[[ 13 -10   5 -12  -4 -14]
 [ -8   6  -9   3   4  15]
 [ -3   4  -6   2   2   8]
 [ 16  -8 -15  10  53   2]
 [  6  -2  -6   4  18  -1]]
->
[[ -8   6  -9   3   4  15]
 [ -3   4  -6   2   2   8]
 [  6  -2  -6   4  18  -1]
 [ 16  -8 -15  10  53   2]
 [ 13 -10   5 -12  -4 -14]]

[[-41 -35  28]
 [ 20  43 -19]
 [-22 -36 -20]
 [ 26  12 -24]
 [ 34  11  32]]
->
[[ 20  43 -19]
 [ 26  12 -24]
 [ 34  11  32]
 [-41 -35  28]
 [-22 -36 -20]]

[[  6   5  -3   7   7   2 -15]
 [-34  -7  -5  28 -13  39  13]
 [-25  -6   4  23 -11  32   7]
 [-60 -17  -6  -7 -48  31  22]]
->
[[  6   5  -3   7   7   2 -15]
 [-25  -6   4  23 -11  32   7]
 [-34  -7  -5  28 -13  39  13]
 [-60 -17  -6  -7 -48  31  22]]

[[-14  43   8  20  40 -16 -33  15]
 [  7  14  25   2 -21  13 -27 -21]
 [ 20 -16  34  -8 -29  12   1 -23]
 [-15  -1  -8  25  43  10  -8  39]]
->
[[-14  43   8  20  40 -16 -33  15]
 [  7  14  25   2 -21  13 -27 -21]
 [-15  -1  -8  25  43  10  -8  39]
 [ 20 -16  34  -8 -29  12   1 -23]]

[[50 12]
 [11 25]
 [53 29]]
->
[[53 29]
 [11 25]
 [50 12]]

[[-21  -9  15  -7 -14  -3   2  -8  10 -20]
 [ 18 -18   7  27   0  10 -22  22  -6   1]
 [  9  42  -4  17  -7  27  46 -46 -12  31]
 [-15  54 -10 -35 -33 -18  10 -57   9 -13]
 [ 16  22  -8  -7 -15   6   3 -12 -16   5]
 [ 49  -3  21 -24 -11 -11 -40  14 -19 -22]
 [ 15 -19  18 -11  -3  -4 -20  18  -7 -18]
 [-40 -11  10 -35  -8 -35 -16  -6  31 -38]
 [ 34 -13  -4  22   2  22 -10  29 -27  15]]
->
[[-15  54 -10 -35 -33 -18  10 -57   9 -13]
 [  9  42  -4  17  -7  27  46 -46 -12  31]
 [ 16  22  -8  -7 -15   6   3 -12 -16   5]
 [ 49  -3  21 -24 -11 -11 -40  14 -19 -22]
 [-21  -9  15  -7 -14  -3   2  -8  10 -20]
 [-40 -11  10 -35  -8 -35 -16  -6  31 -38]
 [ 34 -13  -4  22   2  22 -10  29 -27  15]
 [ 18 -18   7  27   0  10 -22  22  -6   1]
 [ 15 -19  18 -11  -3  -4 -20  18  -7 -18]]

[[-16 -28 -28 -11 -52 -11  -5   4 -19  -6 -18   5  -4]
 [  4 -40 -25  17 -30 -12   8 -25 -28  43  -8  18  -7]
 [-18 -43 -36   4 -28 -20   2   2   2 -35  12  21  -2]
 [ -9  -5 -15  22   5   6   4 -16 -26  34  17 -15   8]
 [ 14  -4 -43  33 -32  27 -13 -19   6 -32 -44  22 -27]
 [  1 -34  -1 -12 -35 -12   4   0  -8  24 -12  23 -14]
 [ 23 -38   4  -5  -1 -19  16 -27  -2  26   8  41   2]]
->
[[ 14  -4 -43  33 -32  27 -13 -19   6 -32 -44  22 -27]
 [ -9  -5 -15  22   5   6   4 -16 -26  34  17 -15   8]
 [-16 -28 -28 -11 -52 -11  -5   4 -19  -6 -18   5  -4]
 [  1 -34  -1 -12 -35 -12   4   0  -8  24 -12  23 -14]
 [ 23 -38   4  -5  -1 -19  16 -27  -2  26   8  41   2]
 [  4 -40 -25  17 -30 -12   8 -25 -28  43  -8  18  -7]
 [-18 -43 -36   4 -28 -20   2   2   2 -35  12  21  -2]]

[[  6 -26  -7   1   4   7 -24  18 -15  19]
 [ -1  17  -6   7  -7   4  31   0  10   1]
 [  3 -19   9 -12  15  -7 -25  22  -1   2]
 [  1   1   0   2  -6   6  26   7   7  10]
 [ -2   2  13  -8   7  -9 -11   1   6 -14]
 [ -4 -12  19 -12  14  -6 -47   4  -3 -21]
 [  4  -1  -3   5 -10  -2   6 -14  -6   6]
 [ -3  -8 -11   6 -10  13  -3 -15 -15  10]
 [ -7   4  19 -13  11 -11 -24  -7   5 -25]]
->
[[ -1  17  -6   7  -7   4  31   0  10   1]
 [ -7   4  19 -13  11 -11 -24  -7   5 -25]
 [ -2   2  13  -8   7  -9 -11   1   6 -14]
 [  1   1   0   2  -6   6  26   7   7  10]
 [  4  -1  -3   5 -10  -2   6 -14  -6   6]
 [ -3  -8 -11   6 -10  13  -3 -15 -15  10]
 [ -4 -12  19 -12  14  -6 -47   4  -3 -21]
 [  3 -19   9 -12  15  -7 -25  22  -1   2]
 [  6 -26  -7   1   4   7 -24  18 -15  19]]
---
[[  5   9  -3   6  -8 -14 -12  -3   3   3  -5  12  -2  -8   0]
 [-11 -19   6 -10  28  15  14   5   3  -6  18 -27  -3   4  -3]
 [  1  -7  -3   1   9 -10  -9  -3   4   2   5   5  -1  -7  -3]
 [ 16   9 -10   8 -46   0  -3  -9 -22  10 -33  45  20  14   3]
 [ -3  -3  -2   3  27 -29 -22  -1  21   0  18  -7 -14 -25  -6]]
->
[[  0  -3  -3   3  -6]
 [ -8   4  -7  14 -25]
 [ -2  -3  -1  20 -14]
 [ 12 -27   5  45  -7]
 [ -5  18   5 -33  18]
 [  3  -6   2  10   0]
 [  3   3   4 -22  21]
 [ -3   5  -3  -9  -1]
 [-12  14  -9  -3 -22]
 [-14  15 -10   0 -29]
 [ -8  28   9 -46  27]
 [  6 -10   1   8   3]
 [ -3   6  -3 -10  -2]
 [  9 -19  -7   9  -3]
 [  5 -11   1  16  -3]]

[[ -6  13  32 -15  22 -50 -34 -25   6 -40]
 [  0  -3   5   1  28 -11   3  -4 -13   0]]
->
[[-40   0]
 [  6 -13]
 [-25  -4]
 [-34   3]
 [-50 -11]
 [ 22  28]
 [-15   1]
 [ 32   5]
 [ 13  -3]
 [ -6   0]]

[[ 15  12  17  19  -2 -18  10  37  32  18  13  20]
 [-36   1  33  28  -7   2  32  22 -36 -47  -7  17]
 [ 19  -8 -11  18  26   5   1  18  20  10   2   5]
 [-15  12  22   7 -14 -18  14   3 -31 -28  -4 -15]
 [  6 -14 -27   5  25  -1 -12   0   3  -9 -18 -17]
 [  5 -10 -40 -23  16  23   2 -22 -17  23  21 -18]
 [ 56   0 -38  12  37   2 -16   9  26  31  22  -4]
 [ -7 -24  -4  28  12 -23 -18  15  12 -28 -31  -3]]
->
[[ 20  17   5 -15 -17 -18  -4  -3]
 [ 13  -7   2  -4 -18  21  22 -31]
 [ 18 -47  10 -28  -9  23  31 -28]
 [ 32 -36  20 -31   3 -17  26  12]
 [ 37  22  18   3   0 -22   9  15]
 [ 10  32   1  14 -12   2 -16 -18]
 [-18   2   5 -18  -1  23   2 -23]
 [ -2  -7  26 -14  25  16  37  12]
 [ 19  28  18   7   5 -23  12  28]
 [ 17  33 -11  22 -27 -40 -38  -4]
 [ 12   1  -8  12 -14 -10   0 -24]
 [ 15 -36  19 -15   6   5  56  -7]]

[[  6  -9 -17 -14  55]
 [-25 -21 -23  -4  20]
 [-41 -60  -8 -15  26]]
->
[[ 55  20  26]
 [-14  -4 -15]
 [-17 -23  -8]
 [ -9 -21 -60]
 [  6 -25 -41]]

[[-23  34]
 [  8 -56]
 [ -6 -18]]
->
[[ 34 -56 -18]
 [-23   8  -6]]

[[ 17  -2  -7  -9  31   0 -33]
 [-23 -29 -20  17 -16  26  31]
 [ 20  11  27  -9   4  11 -32]
 [-34  -7 -28  21 -18 -23  46]
 [  3   1   4  -1   9  -5 -20]
 [  5   3  10   7  -9  12  -1]
 [ -7 -10   2  16 -17  15  11]
 [ -6   7   2  -3  -9  -2  14]
 [ -2 -45 -45  16  47  15 -39]]
->
[[-33  31 -32  46 -20  -1  11  14 -39]
 [  0  26  11 -23  -5  12  15  -2  15]
 [ 31 -16   4 -18   9  -9 -17  -9  47]
 [ -9  17  -9  21  -1   7  16  -3  16]
 [ -7 -20  27 -28   4  10   2   2 -45]
 [ -2 -29  11  -7   1   3 -10   7 -45]
 [ 17 -23  20 -34   3   5  -7  -6  -2]]

[[ 22  26 -33 -15 -14  12 -46   1 -29 -16]
 [ 23   6 -10 -10 -31  -3 -51 -26 -29 -39]
 [ 19   7  -9  -7 -23   2 -37 -18 -24 -31]
 [  5   5  -7  -3  -3   3  -9   0  -6  -4]
 [  2   2  -5  -2  -3  -3 -10   0  -3   0]
 [  5   3  -3  -2  -6   2  -9  -4  -7  -8]
 [  7   6  -6  -3  -6   4 -11  -3  -9  -9]
 [  5   7 -14  -7  -7  -6 -30   0  -8  -1]]
->
[[-16 -39 -31  -4   0  -8  -9  -1]
 [-29 -29 -24  -6  -3  -7  -9  -8]
 [  1 -26 -18   0   0  -4  -3   0]
 [-46 -51 -37  -9 -10  -9 -11 -30]
 [ 12  -3   2   3  -3   2   4  -6]
 [-14 -31 -23  -3  -3  -6  -6  -7]
 [-15 -10  -7  -3  -2  -2  -3  -7]
 [-33 -10  -9  -7  -5  -3  -6 -14]
 [ 26   6   7   5   2   3   6   7]
 [ 22  23  19   5   2   5   7   5]]

[[ -1 -14  25 -24  20 -42  21]
 [ 36 -24  12  18  17 -44   3]
 [-24  11 -10  47 -12  42  15]
 [-45  -8   2  32   2  29 -26]
 [  9  18 -23  25   3  30  46]
 [ -1  -7 -37  22 -43  12 -43]
 [ 42  33  42   7  33 -30 -39]]
->
[[ 21   3  15 -26  46 -43 -39]
 [-42 -44  42  29  30  12 -30]
 [ 20  17 -12   2   3 -43  33]
 [-24  18  47  32  25  22   7]
 [ 25  12 -10   2 -23 -37  42]
 [-14 -24  11  -8  18  -7  33]
 [ -1  36 -24 -45   9  -1  42]]

[[ 29  13  -3   7 -18 -28 -37  16   2  23]
 [ 29  12   0   7 -17 -25 -37  19   2  23]
 [ 10  -9 -17   8   3  40  18 -15  -9 -14]
 [-10   3  -3   3   0  38  18 -13  -1 -25]
 [ 27  23 -45  -8 -25 -38   2 -25  -2  32]
 [ 14 -10 -17   9   4  38  21 -15 -11 -11]]
->
[[ 23  23 -14 -25  32 -11]
 [  2   2  -9  -1  -2 -11]
 [ 16  19 -15 -13 -25 -15]
 [-37 -37  18  18   2  21]
 [-28 -25  40  38 -38  38]
 [-18 -17   3   0 -25   4]
 [  7   7   8   3  -8   9]
 [ -3   0 -17  -3 -45 -17]
 [ 13  12  -9   3  23 -10]
 [ 29  29  10 -10  27  14]]
